128 stands for zero in the data rows.
Some points, each followed by its number:
[203 208 181 195 200 173 196 170 192 180 187 165 208 149 182 159 182 147 169 140 199 146 208 135 167 128 202 164 206 151 193 146 210 173 189 166 192 196 209 197 205 209 190 210 193 211 156 211] 0
[137 103 122 115 138 122 121 119 121 136 155 121 138 154 150 126 128 138 150 151 156 139 159 124 131 132 139 114 152 103 155 104 169 113 151 115 152 117 142 124 164 124 174 108 186 109 163 120] 1
[127  79 123  78 122  77 130  77 114  87 108  77 117  77 134  77 148  79 122  84 135  86 127  80 124  84 123  89 141  84 101  77 131  77 129  95 128  77 125  79 121  80 130  81 136  82 146  87] 2
[ 96 123  79 141  79 134  85 149 105 125 107 139 109 162  80 159 105 158 109 142 106 155 100 129 136 145 116 139 101 150  96 148  99 126 110 126 110 127 109 124 108 132 127 106 106 128 111 128] 3
[160 197 132 205 148 186 146 178 169 202 162 201 149 206 174 188 161 181 170 161 175 159 153 160 173 174 163 189 146 180 177 186 162 187 157 171 150 206 147 208 152 209 159 185 136 201 144 197] 4
[163  83 180  94 182  77 176  77 173  77 166  77 184  77 153  77 190  77 161  76 128  77 151  77 141  77 148  77 156  76 139  77 151  77 144  77 153  81 129  79 125 115 119 113 117 146 114 149] 5
[187 123 179  99 194 110 199  90 171 117 188 102 182  99 200 101 208  83 208  76 209  77 208  86 209  81 209  84 206  79 209  77 210  87 210 108 210 111 209 104 210 117 210 147 211 161 210 194] 6
[ 79 117  79  90  79  94  79 108  80 127  79 116  79 113  80 110  79 132  79 134  80 146  80 131  80 132  81 150  81 147  81 130  81 116  81 129  81 115  80 123  81  82  81  81  86  82  89  82] 7
[143  79 132  78 121  77 124  77 120  77 129  81 121  77  98  77 124  80 141  81  89  77 103  81 106  83 132  77 118  76 134  77  99  77 136  79  87  77 122  79 122  80 120  81 128  82 128 114] 8
[ 84 111  90 135  79 108  85 116  80 113  87  95  90 110  93 141  79 136 128 168 114 145  94 164  84 138  98 142  95 124  83 124  81 122  98 121  81 128 105 124  94 119  94 110 115  96  87 104] 9
[ 79 163  79 148  79 146  79 146  80 142  81 163  79 163  80 155  79 185  79 178  80 167  80 166  80 175  81 186  81 166  81 176  81 158  81 157  81 156  80 152  81 143  81 122  83 106  84  82] 10
[175  79 169  78 185  77 201  77 172  77 159  77 172  77 160  77 164  77 169  76 176  77 175  77 160  77 147  77 149  76 160  77 176  77 170  77 191  77 177  79 168  80 177  92 158 118 167 114] 11
[ 99 103 119  78 107 135  95 142  82 116  79 139 115 108 113 138 107 145 110 117 114 127 120 123 122 145  92 122 110 134 116 126  87 143  81 123 115 117  94  87  91 120 110 102 123 124 120 106] 12
[129  79 124  78 126  77 113  77 123  89 122  82 114  77 129  88 140  82 129 103 130  97 131  97 138  78 116  77 136  76 147  77 145  88 138  77 127  77 136  83 125  80 145  81 149  95 156  82] 13
[101 152  79 135  84 139  90 141  84 120  97 145  87 130  89 124  95 124  86 147  98 151 105 137 103 142  98 146 109 162  90 143 108 148 101 133 109 131  86 140  95 111 106 121  82 116  93 111] 14
[114 114 124  87 112  77 127  77 106  77 119  77 108  77 119  77 115 103 114  77  85  89  88  77 104  81  94  87  87  77  95  86 114  99  95  77  87  85 106  79 100  80  81  81 100  85  84  87] 15
New points follow, each followed by the numbers of its three nearest points above by angle, seen from the average point of the numbered points, nearest first.
[ 95 126 101 122  88 147  95 146  92 149 100 145  87 141  89 144  92 143 100 160 101 157  80 133 102 156  81 149  87 151  84 145  95 152  90 146  98 164  91 144  91 142  93 135  94 131 107 128] 10 14 3
[167  79 156  78 157  77 161  77 154  77 151  77 190  77 146  77 137  77 153  76 147  77 163  77 162  77 170  77 163  76 160  77 164  77 167  77 156  77 170  79 157  80 182  81 188 106 179 109] 11 5 6
[119 172 128 175 139 189 124 186 127 190 148 175 141 198 136 160 133 173 126 170 151 182 146 169 165 182 130 164 144 162 137 161 146 161 147 179 164 201 142 185 145 189 135 175 133 160 128 183] 4 0 3
[127 190 127 183 118 190 133 179 140 184 144 206 134 160 108 174 114 176 142 186 135 182 130 163 127 174 119 176 132 180 115 175 145 185 101 186 122 170 131 184 118 193 106 198 121 162 106 178] 4 10 0
[137  79 138  78 136  92 119 116 142 118 109 110 150 107 145 121 116 103 146  95 147 102 145 101 141 104 145  93 136 123 169 106 158 122 160  97 156  94 148  91 162  99 180 113 150  95 187 116] 11 6 13
[107 130 106 136 113 153  88 122  96 140  89 147  87 140  80 144  79 147 102 155  88 146 103 144  80 151 106 166  87 146 102 150 109 150 101 150  86 137  89 118 126 136  81 120  89 102  85 122] 10 14 3
[106  95 107  78 118  90 121  93 106  77 117 103 105 110 115  81  95 101 118 105  96  94 102  86  95 106  94 107  81 104  91 100  86 120 101  93  88  90  92  79  81  98  81 115  82 102  82  98] 15 7 8
[160 163 166 147 114 129 153 132 147 127 128  95 145 100 148  92 137  82 116  83 127  81 123 100 111 118 136  95 118 113 136 117 109 140  92 118  95 132 106 136  81 149  84 135  82 138  81 142] 15 5 14
[143  94 144  85 111  84 115  77 144  88 138 100 157  84 144  77 122  92 131  98 140  87 128 103 172  96 158  98 150  95 147  94 134  93 145  77 144  81 120  95 160  80 135 109 159 100 186  84] 13 11 2
[164 103 172 123 177 107 163 122 154 100 181 112 154 110 182  95 163 107 192 130 169 104 179 117 186 103 184  77 183 106 202 124 188  95 181 107 186 125 186  96 209 101 187 119 211 135 196 146] 6 11 1
[ 79 112  79 123  79 142  85 141  99 152  79 162  79 147  99 158  82 153  83 141  80 180 103 190  99 152  81 137  83 163 103 164 108 133 104 157  87 137  90 145 106 125 112 111 123  89 131  83] 10 14 3
[114  87  89 105 112 105  96 117  85 132  95 115  95 112  80 127 105 126 100 136  99 127  98 131  89 131 113 136 101 130  96 120  92 107  93 104 101 123 105  98 108 119 108  81 132  82 110  97] 7 9 12
[ 89 148  84 146  83 138 116 150  99 156  92 155  79 150 107 156 107 170 131 141 116 174 105 173 116 151  81 168 108 130 119 153  90 155  86 151 100 157 101 143  82 145 115 134 120 134 123 139] 10 3 14
[135 198 139 180 144 177 138 155 156 137 132 161 127 168 126 152 145 154 135 121 144 126 149 156 128 139 135 184 136 148 110 166 118 174 129 192  96 189 105 193 116 197 110 205  93 201  81 176] 4 0 10
[ 79  83  79  91  79  97  79 107  88 108  79 118  82 124  81 138  79 111  79 118  80 147  80 124  80 129  81 129  81 127  93 113  93 116  81 127  81 105  80  95  92  81  94  89  95  82 115  82] 7 9 12
[ 99 148  89 138  94 132 102 149  89 133  96 148  95 149  82 154 108 159 100 144 104 150  97 155 107 160  81 167  95 153  81 165 124 139 120 142  81 145  80 138 105 123 102 134 111 125 111  95] 10 14 3
[ 79 123  79 116 104 116  79 151  94 161  79 140  79 138  98 156  86 155  83 154  99 158  80 161  81 175 107 169  93 150 103 137  81 126  90 105  94 141 115 122 128 110 107 126  86  97 137  92] 10 14 3
[103 126  99 110 100 112 100 116 108 132  88 113  96 124  84 127 107 121  94 118  95 122  92 121  82 118  99 145 113 119  95 137 104 127 101 136  95 138 103 103  96 109 124 109 126  99 125 110] 7 9 14
[145 194 114 193 140 188 133 188 133 174 121 191 126 192 134 172 149 167 127 177 124 158 119 177 132 184 149 170 142 194 139 177 128 174 129 189 135 175 137 195 142 183 133 167 127 175 131 152] 4 0 10
[134 150 113 139 117 145 124 159 143 168 136 180 115 142 137 144 163 152 160 167 132 179 138 140 161 141 155 169 150 148 142 146 171 142 176 152 150 164 154 166 130 166 136 172 155 150 167 150] 4 0 1
[ 93 116  79 109  99 121  97  93 106 120  87 129 119 108  82 121  83 131 126 126  84 128  87 133  80 136  97 120  91 120 115 138  81 119  81 125 101 109  82 122 106 115  96 105  95 102 106  82] 7 9 10
[ 79 139  98 137 100 122 109 158  80 144 112 158  91 139 106 152  98 172  98 162  92 166 103 145  91 158 120 125 110 160 115 160  98 166 111 149 109 143 116 126  90 131  96 116 103 129  93 125] 10 14 3
[ 79 146  79 149  79 151  79 165  80 170  79 174  79 167  80 170  79 173  79 171  80 187  80 173  80 186  81 175  81 177  81 201  81 181  82 148  81 149  80 118  81 138  81 120  82 115  81  94] 10 14 3
[ 79  85  79  79  79  91  79  81  80 124  79 111  79 112  80 126  79 119  79 128  80 151  80 139  80 112  81 117  81 134  81 130  81 112  81 116  81 112  80  99  82  80  81  81  91  82 102  82] 7 9 12
[109 139  98 140 112 135  96 146  89 141  93 145 118 131  99 144 108 134 108 144  86 139 111 114  92 146 111 130  90 110 114 141 110 133 107 153 105 135 110 140 105 123 112 109 109 111 145 127] 10 14 3
[201 184 196 171 208 175 179 175 186 147 207 169 184 153 208 149 200 125 208 115 209 114 198 118 209 130 209 147 210 127 210 116 210 139 210 139 210 162 196 165 210 163 210 188 200 203 194 211] 0 6 4
[ 91 147  98 122  79 135  90 138  80 159 103 138 103 152 108 147  97 160  96 145 107 143 100 171  92 158 103 151 100 154  81 142  82 150 104 155 105 147  80 130  81 122 100 103 112 125  98 115] 10 14 3
[120 160 131 161 137 129 120 156 135 141 140 122 133 131 136 109 128 119 143 124 130 119 121 116 104 127  95 129 106 132 104 162 120 153 103 161 111 135 118 167 108 169 119 162  95 175  81 151] 4 10 14
